Each row is where one point has got to under a steady rotation. How many steps took it there?
The counts run from 0 to 159.
-9; 11; 29; 21; -1; -6; 33; -22; -4; -17; 6; 28; -9; -31; -1; -9; -15; 15; 11; 0; -21; 16; 1; -19; -32; -23; 31; 20; 9; 6; 28; -31; 20; -13; -16; 22; -14; 25; -24; 26; 23; 0; 15; 1; -1; -22; -2; -23; -38; 8
121
-26; 19; 19; 36; 2; -26; 2; 5; -8; -32; -1; 17; -4; 10; 14; -11; 9; 22; -2; -1; -1; -4; -18; -25; -36; 1; 1; 37; 42; -6; 17; -15; 19; -16; -16; 47; -1; 35; -28; 4; -7; -10; -16; 3; 20; 2; 7; -7; -12; 26
148
-11; 3; 8; 25; -11; 5; 16; 9; -1; -27; 2; 21; -11; -7; 31; -14; 2; -6; 2; 5; -26; 28; -20; -42; -40; -19; 13; 17; 15; 11; 10; -29; 21; -14; -17; 40; -25; 35; -28; -9; 22; 7; -21; -22; 7; -1; 7; 8; -13; 14
150
-13; 12; -9; 15; 15; -12; 18; 15; -17; -18; 11; 14; -14; 6; 0; -13; 11; -13; -17; 2; -2; -7; -19; -34; -18; -13; -6; 33; 28; 10; 17; -9; 32; -11; -14; 56; -5; 47; -39; 12; 22; -12; -12; -18; -10; 7; 3; -14; -6; 17
79
-13; 28; 29; 21; 11; -18; 5; -7; -3; -31; 0; -8; -5; -14; 17; -3; 6; 31; -5; -13; -2; -6; -6; -34; -20; 7; -12; 34; 37; 15; 14; -22; 36; -5; -15; 33; 19; 47; -37; 18; 14; -14; 5; -16; 0; 1; -2; -10; -19; 12
19
-9; -12; -3; 17; -1; 28; 25; 5; -10; -20; -3; 46; -12; -6; 24; -4; 11; 3; -4; -14; -11; 14; -21; -44; -24; 0; 23; 13; 23; 13; -1; -13; 28; 10; -29; 25; 8; 28; -24; -1; 41; -7; 12; -13; 20; 19; 11; 1; -6; -12
14
-21; -6; 20; 13; -2; 6; 32; 25; -28; -3; -28; 31; -12; 9; -1; -10; 42; 8; -3; -22; -37; -29; -12; -6; -15; 9; 12; -1; 42; -5; -4; -4; 12; 0; -23; 43; 26; 17; -11; 5; 23; -7; -2; -12; 13; 29; 19; 31; -8; 6
71
-22; 12; 1; 22; 4; -7; 10; 9; -4; -26; 14; 34; -14; -2; 17; 0; 27; 13; 7; -19; -20; 23; -18; -33; -4; -3; 5; 21; 17; 4; 29; -9; 38; 10; -24; 37; 3; 30; -39; -7; 37; 7; -10; -16; -6; 9; 8; -5; 1; 4
114
-10; -2; 16; 11; 5; 2; 31; -3; -17; -32; -15; 15; -6; -9; 16; 3; 3; 3; -20; -3; -7; -15; -20; -43; -29; -4; 18; 10; 41; 25; -3; -10; 13; -7; -26; 32; -5; 34; -34; 8; 18; -16; -3; 0; 15; 15; 11; 0; -27; 24
49
-4; 16; 26; 37; 10; -9; 18; 3; -1; 7; 2; 39; -10; -24; -3; -12; -4; 19; 19; -10; -25; 19; 9; 0; -23; -19; 22; 31; 7; 0; 24; -32; 24; -23; -18; 40; -12; 26; -24; 28; 13; 8; 7; -1; -1; -35; 13; -18; -31; 1
122
-16; 20; 25; 25; -6; -9; 7; -15; -22; -6; 8; 7; -17; -22; -6; -8; 22; 12; 16; -9; -33; 9; -11; -15; -14; -6; 26; 44; 33; -18; 25; -23; 30; -13; -16; 40; -5; 23; -34; 7; 6; -1; 17; 15; 12; -3; 20; -9; -31; 4
53
-28; 28; 37; 21; 5; -27; 18; 14; -24; 5; -18; 17; -13; 3; 1; -27; 31; 8; 7; -3; -31; 2; -4; 12; -23; -7; 9; 30; 20; -25; 30; -23; 18; -21; -20; 45; -3; 33; -20; 4; -3; 9; -12; -15; -15; -5; 6; 5; -11; 9
124
-41; -11; 14; 22; 11; -10; 10; 33; 3; -8; -18; 41; -7; 28; 8; -31; 17; 21; -1; 1; -49; 7; -3; -14; -19; 0; 12; 35; 19; 2; 24; -13; 5; -16; -22; 21; -13; 24; -42; 10; 7; -10; -13; -16; 3; -12; -10; 16; -6; 17
57
-13; -14; 23; 14; 9; -1; 15; -8; -8; -5; 0; 14; -20; -26; -16; 1; 16; 21; 14; -18; -34; -13; -1; -18; -3; 16; 15; 26; 36; 4; 0; 2; 6; 3; -25; 38; 10; 15; -54; 22; 21; -12; 3; 15; 26; 0; 11; -1; -31; 8
17
-3; 32; 9; 33; -3; -18; 9; 1; -14; -9; 17; 18; -15; -21; -12; 12; 12; 16; 4; -18; -4; -11; -3; -13; -11; 3; -8; 22; 44; -7; 9; -11; 35; -3; -6; 62; 14; 33; -28; 27; 22; -8; -4; 7; 18; 8; 22; -10; -18; -2
77
-19; 5; 14; 6; -1; -8; 27; 6; -21; -25; -4; 9; -13; -7; 11; 2; 25; 4; -4; -16; -14; -14; -27; -27; -19; 6; 8; 11; 49; 15; -5; -2; 6; 3; -19; 58; 1; 33; -45; -4; 25; -7; -27; -1; 12; 16; 22; 12; -19; 26
48
-19; 11; 37; 20; -19; 0; 25; 0; 3; -37; -18; 23; 5; -14; 23; -2; 6; 34; 17; -27; -39; 21; -12; -15; -26; -4; 16; -5; 24; 6; 7; -31; 10; 7; -20; 30; 14; 25; -21; -15; 21; 18; -12; -22; 6; 7; 5; 33; -20; 8
60
-9; 2; 45; 19; 11; 0; 34; 0; -19; -10; -25; 13; -2; -26; 2; -1; 25; 26; 6; -23; -12; -20; 0; 2; -23; -3; -2; -9; 26; 8; -2; -20; 23; 10; -18; 32; 25; 19; -10; 28; 39; 1; 3; -14; -6; 10; 11; 16; -31; 7
131
-8; -16; 9; 12; 2; 24; 23; 8; 5; -11; 1; 39; -19; -16; 11; -5; 5; 2; 0; -26; -33; 24; -4; -44; -5; 3; 15; 7; 18; 14; -5; -5; 30; 14; -32; 35; 6; 20; -46; 5; 49; -5; 8; -5; 21; 4; 16; -2; -16; -12
15
-19; -3; 16; 20; -14; -12; 31; 27; -15; -6; -22; 29; 4; 9; -2; -12; 8; 14; 9; 7; -44; -21; -19; 5; -30; -20; -7; 16; 39; -13; 4; -22; 6; -22; -6; 55; 11; 8; 1; 6; 4; -15; -11; -20; 24; 13; 6; 23; -17; 25
35
-20; 9; 35; 14; -14; 0; 19; -15; -5; -29; -15; -10; -8; -28; 23; -4; 2; 20; 11; -4; -29; 3; -3; -27; -34; -10; 8; 21; 33; 11; 8; -25; 15; -13; -17; 32; 1; 34; -34; -3; 17; -2; -6; -11; 14; -1; -1; 16; -40; 15
119
-26; 19; 16; 30; 2; -5; 0; 0; -14; -4; 13; 30; -16; 0; 2; -11; 17; 20; 6; -5; -17; -4; -12; -27; -19; 7; 0; 54; 37; -20; 21; -10; 35; -13; -16; 35; 10; 24; -28; 5; 3; -20; 20; 3; 22; 9; 13; -10; -3; -16
112
-19; -15; 16; 17; -13; 8; 28; 27; 2; -1; -10; 50; -3; 2; 9; -13; 7; 24; 18; -5; -56; 21; -1; -8; -22; -21; 13; 5; 8; -7; 2; -13; 8; -14; -26; 33; 3; 8; -20; 2; 26; 9; -1; -26; 18; -8; 8; 28; -6; 1
128
-5; -20; 6; 25; 19; 21; 23; 29; -9; 6; -18; 42; -20; 6; 9; -24; 17; 0; -15; -8; -19; -3; -4; -24; -24; 2; 3; 23; 32; 9; -16; -1; 19; 8; -29; 38; 15; 14; -38; 22; 25; -7; -8; -6; 29; -3; 26; 15; -16; -9
140
-27; 10; 23; 39; 9; -1; 32; 13; -8; -18; -18; 44; -1; 20; 24; -25; 17; 17; -8; -5; -26; 12; -6; -12; -34; -15; 12; 17; 10; 5; 18; -34; 22; -17; -19; 17; 3; 29; 1; 3; 20; -5; 3; -33; -4; 0; -5; 13; 0; 8
126
-21; 0; 40; 10; 1; -1; 45; 1; -2; -13; -10; 28; -7; -18; -11; 0; -1; 14; 6; -9; -37; -6; 10; -4; -20; -17; 30; -10; 14; 19; 7; -26; 8; -14; -19; 29; -3; 21; -25; 32; 32; 1; -4; -7; -7; -18; -3; 2; -37; 22
62
-16; -2; 21; 4; -7; 18; 24; -5; -22; -9; -9; -2; -9; -18; 9; -1; 18; 13; 8; -8; -38; -8; -15; -34; -13; 3; 4; 31; 42; -5; 2; -6; 30; -1; -22; 34; 18; 18; -40; -3; 20; -18; 19; -4; 29; 20; 10; 14; -21; -13
142
-2; 14; 39; 25; 8; 6; 37; 6; -25; -11; -36; 19; -5; -11; 24; -24; 23; 11; 3; -11; -20; -6; -3; -2; -42; -13; 13; 10; 35; -8; -6; -36; 23; -17; -19; 27; 8; 33; 8; 11; 3; 3; -2; -13; 11; 4; 13; 28; -34; 5
95
-23; -1; -10; 27; -3; -7; 15; 13; 10; -17; 17; 60; -12; 9; -16; 3; -3; 19; 2; -13; -21; 13; -17; -25; -22; -9; 6; 27; 26; 2; 17; -3; 29; 7; -14; 44; 17; 10; -29; 17; 36; -15; 4; -8; 27; 9; 15; -15; 2; 5
45
-6; 0; 39; 23; -12; 3; 32; 5; -14; -9; -31; 30; -7; -18; -4; -2; 22; 33; 12; -28; -38; -12; -7; 5; -17; 9; 9; -15; 38; -3; 4; -16; 11; 6; -23; 36; 17; 11; -2; 21; 33; 3; 7; -1; 20; 19; 9; 22; -21; 5
130
-8; -6; 16; 6; -22; 4; 33; 7; -15; -8; 0; 20; -15; -22; -14; 5; 15; -3; 16; -9; -34; -6; -17; -10; -16; -10; 9; 3; 46; -10; -10; -3; 20; 0; -10; 64; 11; 11; -17; -4; 33; 4; -13; 8; 38; 16; 32; 20; -23; 4
106
-11; 22; 10; 37; -3; -14; 14; 8; 7; -23; 7; 46; -4; 0; 20; 1; -5; 23; 10; -14; -23; 25; -12; -9; -32; -18; 11; 2; 2; 8; 19; -33; 26; -5; -14; 42; -7; 28; -12; 9; 29; 12; -18; -20; -2; -19; 1; -7; -8; 27
91
0; -13; 18; 13; 10; 27; 38; 11; -3; -15; -7; 22; -3; -18; 12; 0; 2; 13; -3; -17; -25; -13; -9; -37; -26; -12; -22; 1; 33; 25; -8; -19; 36; 8; -19; 26; 29; 23; -27; 23; 38; -9; 19; -29; 10; 14; 13; 12; -24; -7
73
